(in the rows, 128 means zero)
which system made each run:
puzu, trace 1 (8 x 18):
[[121 120 136 140 108 145 115 146 112 141 113  97 127 149  95 169 129 108]
 [143 136  96 101 156 149 129 138 103 141 132 139 116 146 113 154 146 138]
 [128 133 105 129 154 118 137  97 119 126 142 157 136 136 134  91 135 145]
 [104 121 124 144  97 107 129 105 148 124 118 118 146 118 123  97 103 133]
 [123 133 134 133 107 141 111 148 145 118 109  91 125  93 115 140 115 128]
 [139 138 141 142 152 154 115 154 103 115 128 109 113 125 127 158 152 126]
 [127 125 121 139 150 128 137 113  90 127 139 144 124 168 125 149 149 122]
 [119 122  99 105 123 111 144  94 130 144 135 155 145 145 111 123 120 131]]
div, trace 2 (8 x 18):
[[ 98 124 128 181 117 126 127  89 147 178 149 106 177 132  47 102 116 104]
 [159 154  67  87 114 144  98 144 159 163 116 147 151  87 113  68  96 168]
 [145 131 124  83 149 145 141 153 129  90  79 132  56 147 201  94 146 161]
 [ 83 106 181 197 116 141 138 142  98  94 113  65  93 165 149 171 144 114]
 [114 130 124 182 103 112  81 117  96 124 165 116 198  72  79 192 108 116]
 [169 147  83  61 163  93 116  73 128 111 142 200 161  86  99 113 146 130]
 [125 125 131  85 173 139 187  89 169 146  99 131  73 190 116  49 163 116]
 [ 87 121 137 186  96 184 144 184 160 181 117  46 105 160 126  95  95 149]]
pud, trace 3 (8 x 18):
[[113 111 110 132  90 142 108 168  64  89  77  96  85 166 174 186 121 157]
 [ 84 105 183 124 145 100 180  93 139  67 139  99  99 109 143 202 146  93]
 [127 142 151 160 174 101 138  84 146 138 208 157 190  68  84 132 135 104]
 [182 154  72 131 137 140  64 116  90 161 115 170 172 144  65  77 147 140]
 [135 125 100 103 118 168 121 140 121 127  36  92  59 189 123  66 148 149]
 [ 60 110 153 158 108 148 182 155 169 116 120  51  79 115 181 123  92 157]
 [ 95 122 134 167  98 100 119 143 111 101 193 125 176  56 162 219  84 143]
 [181 139 135 101 157  94  79  99  71  84 141 186 161 105  93 203 174  88]]
mita, trace 4 (8 x 18):
[[117 138 110 156 160 176 117 137  94 131 110  73 113 140  71 152 159 131]
 [ 90 137  92 157 176 149 150 105  92 106 149 101 115 117 122 145 144 162]
 [ 92 128 100 167 134 108 129  75 110 102 137 122 154 104 109 104 125 149]
 [128 135 112 147 118 127  96 103 129 120 100 103 146  99  71  99 133 128]
 [139 146 126 146 155 164 101 143 115 123 111  93 117 113  90 122 154 133]
 [112 133 124 166 166 150 133 128  93 117 144 106 120 139 120 142 151 140]
 [ 90 123 102 152 135 120 143  93 104 116 139 114 138 129 110 141 125 141]
 [119 135 100 128 127 123 120  99 132 118 116 118 142  97  96 111 124 138]]
mita, trace 5 (8 x 18):
[[115 125 174 111 143 133 171 134 187 140 154 105 115 100 124 145 124 103]
 [141 140 109 140 125 134 116 160 127 170 186 162 168 115 143 138  99 148]
 [155 121  95 101 103 106 101 118  82 114  92 172 126 171 145 128 134 137]
 [120 113 164  93 129 121 159 102 168 108  86 106  84 147 128 106 147  99]
 [115 134 155 151 131 150 151 165 181 166 172 103 135 101 140 119 102 132]
 [148 129 102 145 100 124  87 165  83 135 150 158 159 129 159 161 102 154]
 [146 115 131  83 120  94 121  92 103  81  85 154 106 153 130 151 155 106]
 [120 127 168 103 158 131 178 104 192 147 139 114 112 123 102 105 142  91]]
bur, trace 6 (8 x 18):
[[ 95 127  60 148 136 124 142 136  72 126 192 163 155 125 181 175  95 192]
 [151 139 117 120 122  74  86  87 111  40 101 165 144  61 156 106 136 143]
 [125 125 171 149 106 132 101 107 162 111  66  63 118 105  55  99 145  83]
 [121 137 121 169 149 191 128 167 113 201 154  85 133 174  72 147 137 124]
 [138 135  78 128 172 132 142 130  68 136 163 187 126 181 178 123 142 173]
 [ 97 114 106 103 117  74 154  60 133  63  97 144 112 108 165  96 121 149]
 [ 95 125 135 148  87 127 117 121 173 121 112  63 147  54  79 132  92 121]
 [170 152 129 170 128 175  64 196  97 167 144 115 154 124  98 146 135 132]]
bur, trace 7 (8 x 18):
[[166 120 136 113 106 107 112 121 119 176 129 183 149 203 112 111 136  93]
 [117 113  99  39 128 127 175 104 141 125 100 133  84 153 130 159 129 128]
 [106 137 135 114 134 142 167 151 186 126 151 104 112  66 166 120  95 157]
 [153 131 159 170  77 112  84 179 136 142 151 144 168 109 163 122  93 128]
 [165 117 163 116 105 112  89 132  89 104  99 151 123 166 126 180 158  84]
 [122 125 161  97 186 140 177  98 152 122 132 114  93 140  95 148 173  91]
 [111 134 117 127 150 139 176 126 179 192 183 139 148 129 119  88 103 138]
 [147 126  77  95  73 113 106 152 123 154 127 175 152 136 166 120  78 163]]
sut, trace 8 (8 x 18):
[[147 159  92 116 167 160  91 159  93  76 126 116 115  47 146 166 142 176]
 [116 115 159 174 110  78 111  97 100  49  96 139 116 133 185  99 139 130]
 [ 84 109 144 174  99 110 139  75 143 151 126  92 161 149  57 116 117  92]
 [148 157  99 129 174 174 100 142 118 154 150 110 148  82  58 146 146 135]
 [158 141 107 130 158 138  96 143  72  75 102 146  98 132 171 118 163 163]
 [ 72  98 129 166  91 101 152  94 115 100  94  99 109 171 150 113 114 135]
 [ 92 128 130 163 107 138 127 124 159 152 152  79 162  81  76 143  98 123]
 [183 160 133 126 153 136  67 155 109 112 139 148 151  75 112 142 154 121]]
nolim, trace 9 (8 x 18):
[[100 141  91 184 163 130 126 105  86 121 183 131 168  99 114 141 128 159]
 [145 134  94 134 122 102  89  81  95 123 124 162 174 117  73 119 136 120]
 [140 133 115 101 138 131 115  90 130 106  69 107 108 129  70 101 160 111]
 [106 139 112 147 165 173 146 132 137 134 114  75  96 126 102  91 142 150]
 [105 138  79 177 130 148 117 139  95 142 148 117 144 131 138 105 109 181]
 [122 128  97 149 112  95  94  97  81  84 121 148 156 108 136 140 121 148]
 [133 132 148 130 148 112 114  87 121  89 116 118 133  93  81 147 161  97]
 [133 140 125 130 164 164 133 125 138 167 133 106 129 138  58 120 152 109]]
sut, trace 10 (8 x 18):
[[100 134  94  99 153 186 180 161 163 165 132  82  89 126 128 124 112 164]
 [142 139 144 145 101 143 108 206 139 130 148 128 126  97 206 137  93 165]
 [147 105 175 113  59  74 100 131 128 107 110 162 147 136 155 172 111  85]
 [123 115 160  86 154  97 171  66 159 132 149 147 137 128  79 161 153  69]
 [141 153 105 122 209 154 160 114 142 170 183 162 137 132 108  81 152 142]
 [150 140  67 115 121 163 110 168 106 159 104 146 111 176 163  70 117 185]
 [106 107 124 101  58 136 132 163 144 117  64  82  79 144 169 145  91 145]
 [101 114 202 141  98 111 147 147 178 111 151  92 132  76 143 194 101  92]]
nolim, trace 11 (8 x 18):
[[110 100 123  66  62 117 145 141 149 135  97 109 110 138 129 197  90 111]
 [160 146 142  76 167 144 143 169 157 115 153 144  99  84 175 145 137 141]
 [150 128 181 173 130 117 127 152 138 149 160 156 139 160 168  92 133 112]
 [110  99 142 122  69 108 135 129 131 146 117 123 134 165 130 168 101 107]
 [136 131 127  67 132 130 146 139 150 119 132 135 109  97 144 172 123 131]
 [157 139 161 128 150 131 133 148 154 139 153 152 125 125 158  99 140 121]
 [125 113 153 147  91 120 130 139 137 149 124 126 131 167 140 121 113 113]
 [118 117 124 100 107 128 139 141 134 126 123 123 119 124 142 170 112 131]]
pud, trace 12 (8 x 18):
[[130 128 172 175 149 117 145 138 124 147 177 160 139 164 170 114 138 115]
 [120 113 114 126  84 114 122 110 126 175 134 143 167 165  86 140 101 106]
 [147 131  92  52 121 127 131 121 148 126  95 144 114 116 123 116 119 139]
 [144 132 158 130 140 129 139 153 147 110 121 136  96 128 191  87 134 140]
 [117 118 170 171  95 122 123 156 138 151 151 114 145 140 141 151 110 107]
 [133 123 107  91 117 123 127 126 118 148 147 144 149 125 100 193 117 116]
 [153 136 117  81 164 114 140 103 124 111 126 174 112 140 141 114 155 128]
 [129 125 157 154 123 120 140 117 157 138 125 131 124 156 140  59 131 118]]
div, trace 13 (8 x 18):
[[129 155 101 147 173 202 122 179 127 156 135  74 110 106 105 123 138 163]
 [116 133  64 149 132 138 114 137  56 104 129 140 123 142 171 141 119 189]
 [ 94 100 131 133  92  70 137  72 106  66  95 132 125 139 152 139 124 123]
 [120 128 182 152 123 107 125  92 173 114 121  99 147  82  79 111 136  80]
 [168 163 109 123 169 168  97 146 140 163 138 126 145  93  75  93 148 132]
 [136 137  65  92 157 163 136 139  95 136 106 139  92 166 143 110 140 175]
 [ 70 102 124 151 102 118 162 118 117 100 104  94  94 162 172 134 109 150]
 [107 126 170 191  87 100 101 127 138 100 133 104 161  80 131 135 106 117]]
puzu, trace 14 (8 x 18):
[[145 138  82  95 118 127  90 148  90 115 151 154 161  73 122 212 109 151]
 [180 148 137 131 164 116  79  99  98  92 100 159 133 127  95  89 186 106]
 [ 83 112 129 156 135 136 171  83 148 158 110  87 116 185  76  81 137 110]
 [ 91 128  70 125 106 156 150 156 143 173 161 103 142 102 126 151  68 174]
 [166 151 105 135 127 124  65 158  89  78 118 152 137  70 167 126 129 169]
 [123 119 173 160 143 109 117  82 104  63  82 106 101 146 112 116 180  92]
 [ 81 109 131 127 139 142 183  98 143 171 159  94 131 157  63 179 127  98]
 [155 147  66 111 129 149 103 162 116 190 176 167 171 116 116 141 101 163]]

runs to name:
trace 15 (2 x 18):
[[ 95 119 129 137 141 106 164  86 138 130 164 133 149 120 113 136 122 121]
 [134 137  93 122 109 129 112 117 140 155 130 138 160 112  99 102 103 144]]
 => mita
trace 16 (2 x 18):
[[143 118 157  72 126  60 157  84 162 113 175 206 158  99 155 161 118  95]
 [161 129 195 111 159 121 161 122 189 184 155 162 124 169 111  85 154  69]]
 => div
trace 17 (2 x 18):
[[107 100 149  85  63  83 148  98 187 145 118 130 150 113 105 148  85  88]
 [162 141 130  77 117 159 106 186 159 166 137 119 137  87 102 184 113 118]]
 => bur
trace 18 (2 x 18):
[[123 128  96 160  95 160 101 168 100 117  60  90  85 171 171  66 115 182]
 [ 71 117 126 189 128 119 133 128  74  55 138  92 115  99 183 181 119 167]]
 => nolim
trace 19 (2 x 18):
[[133 131 177 125 138 103 140 114 174 103 139 136 128  86 147 105 134 109]
 [136 130 162 153 103 146 111 163 156 170 136 101 144 130 103 128 116 104]]
 => nolim
trace 20 (2 x 18):
[[123 114 114  43 119 157 183 137 188 186  97 113  79 175 109 113 116 119]
 [119 135 106 111 124 150 161 173 173 138 129 126  92 115 216  67  87 193]]
 => nolim
trace 21 (2 x 18):
[[171 148 103 103 148 178 107 191 107 176 133 140 112 165 128 136 138 145]
 [129 129 101 123 154 119 149 112 101 106 118 165  99 170 184  80 143 164]]
 => puzu
trace 22 (2 x 18):
[[116 125 114 113 195 155 184  93 119 149 128 125  90 197  95 104 177 118]
 [ 63 122  90 164 130 147 182 117 154 163 147  90 118 142 140  72  89 176]]
 => mita
trace 23 (2 x 18):
[[155 136 142 145 148 119 132 121 142 170 162 178 152 163 132  68 138 116]
 [122 105  92  71  90 106 145 103 127 142  96 152 120 176 128 128 110 129]]
 => bur
trace 24 (2 x 18):
[[109 160 106 173 184 136 118 104 125 100 180 112 167  24  95 128 132 158]
 [150 149  92 182 149 124  69  92  66 124 130 150 179 131  67 103 156 130]]
 => mita
trace 25 (2 x 18):
[[114 117 138 108 152 147 178 149 135 158 163 131 104 166 154 173 127 124]
 [124 126 105 109 118 118 146 143 137 150 175 162 149 120 169 148  90 153]]
 => sut
trace 26 (2 x 18):
[[135 131 127 133 143 143 136 144 115  97  88 123  75 165 191  66 147 161]
 [ 83 105 189 188  94 111 146 130 150 102 123  83 115 129 161 133 113 110]]
 => mita
trace 27 (2 x 18):
[[129 109 207 126 122 129 138 118 162 138  93  88 106 167  65 148 163  45]
 [118 142 130 147 207 169 162 142 103 166 205 128 135 137 100 191 157 124]]
 => sut
trace 28 (2 x 18):
[[138 145 120 140 163 171 124 169 108 141 159 117 121 121 133 156 139 148]
 [114 119 108 147 140 112 134 104  81 108 144 151 134 157 151 144 135 144]]
 => mita
trace 29 (2 x 18):
[[151 133 140 133 184 179 145 180  90 146 136 134  76 205 164 139 176 134]
 [ 74 100  85 139  91 124 165 139  92 140 149 127 122 179 185 176  82 173]]
 => sut
trace 30 (2 x 18):
[[129 125 168 175 115 124 138 159 162 131 126 132 105 153 209  38 114 149]
 [110 107 155 160  43 123 109 173 139 161 133  99 154 133 134 180  76 111]]
 => pud
